Rotation paths and how fast each direction turns (degrees a step)
Each turn is a multiple of 5 degrees from 10 to 175, or 0.
Each row of a path follows its step; steps can be skipped.
path 1
step 0: [ -7 -16  -8  15  12  -1   6  -3  13 -28  -6  14  -2  -9 -27  -1 -12  -2
  33  -2 -22  12  15  -9  24   6   4  -9  -4   6   0   0 -20  -5   6  11
  17  -4  -2   6  14   7   4  -8  14   6  16  12 -19  29 -18 -23 -10   5
  12  10]
step 14: [-23 -14   0   6  -9  -6   0  -5  15   9  14 -14 -30   7   6  -9  -9  -7
   4 -12 -18  16   9  -6  11  -5   2 -13 -15 -39  -4   1  -6 -37 -13 -11
  21  14 -20  -6   0  13  13 -14  -5  -9   1  23   6  -4   5   4   4   3
  12  -7]
step 16: [-13  17   8   8  -2 -16   4   1  22  -5   8 -17 -24  -4 -13 -22 -10 -13
   0  14  11   2  20  -9   7  20 -15   1  -7 -28  11   9 -17  -2  -5   4
  -4   3 -18 -16  10  26  17   4  -3  -9  -8   0 -14  24 -12 -25 -10  17
   9   4]
step 17: [  8  -3 -15  -2  14 -16  -1 -12  12  -9 -16  13 -17  -5 -24  -8  -6  -4
  26   0   2  -2  16  22  23  22  -1 -17 -27  -6  -4   4   2 -11   4  19
  16  -4 -12   6  17  21  15   2  21  -4  10   9   3  14  -8 -17 -12  -1
  23 -12]
step 21: [ -8 -26   9 -11 -10   5 -13  -2   5 -22  -2 -30   5  -4 -18  -6  -1 -11
  13  -1 -19  -5   2 -13   8 -17 -15 -13   5   8   1   9 -21 -14  12  -4
  -2   0  25   3  -9  22   5 -14 -17  -2   6   1   5  11 -15 -21  -7  19
  38  -1]
step 24: [ -6  -1  18  -7   7  -8  -5 -13  11  -1   8  -9 -20 -15  21   7 -12   0
   5   7 -34  -1  21   0  14  18 -21  -7 -13 -14   8 -24 -13   6   1  -6
   1   7   3 -17   4   4  27  -2 -28  -8 -10  20  12  26  -8 -22   2  -9
   2   1]
step 25: [-13  -4  -3  15   5 -21   2  -1   0 -17  -2 -17 -27  -1   1   5   4  -5
  24 -19  -6  16  28   7   8  15 -11   0  -3 -30   7 -11  -7  -5  -8  -1
 -14   8   2  18  31   4  21  -1  11 -21  -4   5  21  -2 -17  -6 -22  -2
   8   0]
step 27: [ 18   2   9   4  -8   2  10   5  12  12   4 -21  -6  -5 -15  -1   0 -11
  21  20 -11 -14  16  15  29  13 -22 -20  16 -29   0  -6  -7  12   5   5
 -11  -1   5   3  11   2  17 -22  14  -5  -3 -20 -10  -4 -14  -9 -10   3
  32 -11]
Speeds:
[ 0 -2  0 -7 -3 -1  7 -7  0  7 -8  5 -2 -1 -2 -4  6  2 -1  6  0  1 -5  2
  2  3  5  2  1 -5  0  0 -6  0  4  2  0 -6  3  3  5 11 -1  4  1  4 -1 -8
 -1 -2 -5  3  0  1 -1  1]	35
[  1  -3   2  -2   3   2   4   0  -2  -6   5  -5   8   3  -2  -8  -2  -1
   1   0   2   6   4   7 -12   5  -3  -4   1  -4  -7   1   0   4  -3  -1
  -2   2   2  -3   0   6   5   0   1   0  -5  -1  -1  -4  -3  -1   3  -2
  -8   1]	125
[ -2   0  -1  -1   0  -1  -7   0  -5  -2  -5  -1   2  -5  -1   1  -3   3
  -3   4   0   4   7  -1  -2  -1   0  -2  -6   0  -3   2   0  -9  -4   3
   2  -9   1   9   0  -1   3   0  -8 -11   5  -2   2  -8   0   6   1   1
   1  -1]	95
[ 4  6 -2  4 -3  1  0 -8 -1 -2  3  3 -8  9  6  0  4  0 -1  2  6 -3 -4  0
  2  2  1 -2 -6 -5  0  2  2  5 -8  5 -6  2 -3 -1  3  3  6 -7 -3 -6 -1 -2
  2 -1 -1 -1  3 -4  5  2]	35
[  7  -1   2   4   2  -1  -5   1   4  -1  -1  -6   9   5  -6   4   2  -1
  -1   2   2  -2   5  -3  -3  -1   6   2   1  -2   3   1   0  -3   2  -3
  -6   5 -11   2   5   3  -2  -2  -5   5  -1  -3  -5  -2  -6   2   3   5
   8   1]	65
[ 3 -5 -2  0  4  5 -1  1 -4 -6 -3  6  0  9 -4  2  1 -1  6 -5 -3 -6  2  1
  4  3  0 -4 -3  7  1  3  5  1  4  4 -5 -4  6  6 -1  5  0  2 -2  3  1  5
  4  5 -5  4  3  2 -2 -2]	170
[ -9   2  -6  -3  -1   1  -2   1   7   2   5   3   4   7   0   2   1   2
  -1  -1   7   5  -2  -5   4   1  -6  -1   1  -1  -2 -10  -4  -1   1   0
  -3  -4   0   0   2  -1   4  -1  -3   0  -1   5 -10   2  -2   4   3   0
  -3  -8]	175
